Rotation paths and how fast each direction turns (deg/step)
Each turn is a multiple of 5 degrees from 10 to 175, or 0.
Each row of a path follows its step; steps can be skipped.
path 1
step 11: [ 1.34 -0.93 -3.86 -0.47  1.29  1.93 -0.87 -0.11  0.59  1.46  0.63 -0.77
  1.38  0.64 -2.16  1.72 -0.11 -0.39  3.07  1.39  3.68  1.34 -4.08 -1.92
 -2.58 -0.55 -1.06 -2.81 -1.26 -0.39  0.33 -2.13 -1.43 -1.59 -1.46  0.67
 -0.85  0.04  1.45 -2.51  1.76  4.82 -0.18  0.68 -0.12  1.90 -0.32 -0.49
  0.90  0.32 -2.56  2.61]
step 17: [-2.73  2.65 -1.22 -2.18  0.75 -0.52 -3.69  2.64 -0.59 -1.69 -0.24 -0.58
  0.97  2.58 -0.71 -0.50 -4.50  2.20  1.07  1.67  1.27  1.00  1.01 -0.03
  0.64  0.64  1.70 -1.00 -0.05 -1.82 -1.89 -0.55  0.01  0.55 -0.56 -2.96
 -3.24 -0.99 -1.75 -1.99  1.73 -0.72 -3.78 -0.48 -0.24 -1.28  0.87 -2.73
 -1.64 -0.60  0.30 -3.06]
step 21: [ 1.86 -2.12 -0.38  1.68 -0.06  2.99 -1.65 -1.71  2.42 -0.27 -2.99  0.70
  4.24 -1.03  0.85  1.15 -1.95  1.06 -1.15 -2.30  0.21  0.98 -2.71  1.84
 -0.06 -0.14  1.18 -0.91 -1.08 -1.74 -0.22 -3.15 -2.02 -3.88  2.60  1.07
  1.61  0.21  3.03 -1.51  0.53 -1.84 -0.90 -1.90  0.56 -0.48 -0.12 -1.21
 -0.25 -1.65 -3.16  1.12]
step 22: [ 0.82 -1.22  1.84 -1.90  0.27  0.21  0.87  1.59  0.09 -0.44 -3.14 -1.84
  0.21  2.24  3.43 -3.69  1.05 -0.17 -0.74 -0.48  1.24  0.72 -1.83 -0.50
 -5.97 -0.90 -2.18 -1.65  2.45 -2.49  2.10 -0.29  0.39  1.28 -0.23 -2.73
  1.71  0.96  1.29 -1.49  1.59 -1.99  1.04 -0.08 -1.01 -1.94 -0.82 -0.52
 -0.97 -2.63 -2.01 -0.41]
step 23: [ 3.82 -1.60 -0.45  0.95  1.26 -1.04 -1.98 -0.24  1.22 -1.45 -0.76  1.09
 -1.13  0.57 -0.02  0.75 -0.04  3.44 -1.91 -0.15  2.46 -0.70  1.87  1.36
 -0.01  0.16  2.79 -0.50  0.75 -0.76  0.29 -2.65 -2.33 -4.43  0.44  0.61
  3.32  1.31  1.16  1.21  3.63 -1.05  2.90 -1.52 -1.40 -2.98  1.14 -1.86
 -2.83 -1.48 -0.50 -0.30]
step 25: [ 1.84 -1.13 -1.08 -0.06  2.73  1.41 -0.69  1.73  0.45 -1.44 -3.78 -0.34
 -2.17  2.60 -1.81  2.55  0.84  2.99 -0.02  4.33  2.93 -0.76  3.61  1.06
 -2.66  1.70  2.17 -0.69  1.29 -0.93  2.58 -0.86 -1.50 -1.40 -2.61  0.56
  0.03  0.09 -1.84  1.39 -0.23 -1.32  1.67  0.12 -0.87  0.74 -0.31 -0.09
 -1.42  2.42 -0.83 -1.71]
step 26: [ 0.85  2.75  0.83 -0.38 -0.41  0.93 -1.44 -0.17  1.48 -2.75 -1.46  3.95
  0.84  0.92 -1.21  1.79 -0.75  1.57 -0.15 -1.90  0.97  1.80  0.09 -0.38
 -0.80  2.45 -0.17 -2.06 -0.65 -0.24 -4.25 -0.24 -0.44  1.17 -4.49  0.57
  1.27 -2.26 -4.44 -2.50  0.51 -1.09  1.20  0.95 -0.57 -1.16 -0.02 -3.74
  1.95 -0.46  1.83 -1.25]
[ 0.10  0.27  0.13 -0.92 -0.49  0.40  0.78  0.88  0.18  0.66 -0.54 -0.13
 -0.07  0.20  0.03  0.71  0.00  0.40 -0.15  0.28  0.37 -0.51 -0.28  1.36
  1.04 -0.24  0.27  0.78  0.18  0.24 -0.99  0.50  0.33  0.13 -0.59 -0.67
 -0.26  0.13 -0.02 -0.68  0.20 -0.24  0.20  0.62  0.34 -0.56 -0.11 -0.09
 -0.27  0.77  0.08  0.72]
35
[ 0.15  0.06 -0.06 -0.13  0.36 -0.21 -0.45  0.56 -0.48  0.58 -0.03 -0.31
  0.74  0.97  0.27  0.74  0.67 -0.18 -0.45  0.08 -0.05  0.57  0.31 -0.84
 -0.45 -0.13 -0.45  0.85  0.02 -0.29 -1.40 -0.09  0.21 -0.93  0.54 -0.47
 -0.09 -0.14  0.84 -0.21  0.24  0.35  0.31  0.59 -0.01  0.28  0.70  0.37
  0.10 -0.94  0.47 -0.54]
65
[-0.39 -0.07 -0.03  0.96  0.95  0.02  0.19 -0.57 -1.03  0.19 -0.82  0.24
  0.04 -0.14  0.67  1.27 -0.47 -0.50  0.13 -0.58  0.02  0.49 -0.44  0.18
  1.10 -0.33  0.26 -0.24 -0.11  0.64  0.18  0.51 -0.23 -0.16  0.08  0.03
  0.57 -0.22 -0.55 -0.41 -0.05 -0.56  0.08 -0.26 -0.46 -0.31  1.21 -0.67
 -0.02 -0.33 -0.07 -0.21]
155
[-0.17  0.83 -0.14  0.24 -0.26  0.01  0.45  0.13 -0.65 -0.10 -0.20 -0.06
  0.70 -0.09 -1.09  0.36 -0.01  0.51  0.42  0.26  0.40  0.42 -0.46 -0.19
 -0.26  1.35 -0.85 -0.32 -0.46  0.11  0.17 -0.95 -0.18 -0.08  0.05 -0.28
 -0.39 -0.90 -0.61  0.21 -0.92  0.28 -0.10  0.63  0.00 -0.05  0.90  0.05
  0.08  0.94  0.49  0.55]
45
[ 0.06  0.67 -0.36  0.54 -0.35  0.58 -0.13  0.13 -0.09  0.36 -0.46  0.84
  0.37 -0.25  0.51 -0.38  0.36  1.11 -0.51 -0.23 -0.33 -0.27 -0.12  0.17
 -1.24 -0.14  0.12  0.55  0.93 -0.43  0.13  0.26 -0.45 -0.89 -0.93  0.74
 -0.38  0.04 -0.29  0.35 -0.34 -1.12 -0.21  0.36 -0.45 -0.74  0.24 -0.38
  0.00 -0.08 -0.12 -0.47]
10
[-0.37 -0.45  0.00  0.34 -0.20  0.26  0.48  0.08 -1.17 -0.11  0.39  0.50
  0.24  0.62  0.32  0.32  0.30  0.10  0.43  0.86 -0.32 -0.63  1.40 -0.26
 -0.26  0.05 -0.42 -0.42 -0.10 -0.05 -0.63 -0.19 -0.36  0.27 -0.29  0.78
  0.49 -0.22  0.17 -0.43 -0.19  0.21  0.26 -0.05 -0.14 -0.11 -0.70 -1.14
 -0.30 -0.34 -0.61  1.36]
25
[ 0.29  0.08 -0.18 -0.53 -0.49  0.91  0.39  0.41 -0.01  0.88 -0.30  0.35
 -0.22 -0.33  1.02 -0.70  0.17 -0.15 -0.07  0.70 -0.13  1.52  0.81  0.17
  0.51  0.15 -0.03 -0.52 -0.86  0.03  0.49 -0.54  0.17  0.07 -0.04  0.22
 -0.12 -0.54  0.14  0.90  0.76 -0.07  0.88 -0.30  0.14 -0.50  0.37 -0.02
 -0.47 -0.10  0.34 -0.36]
40
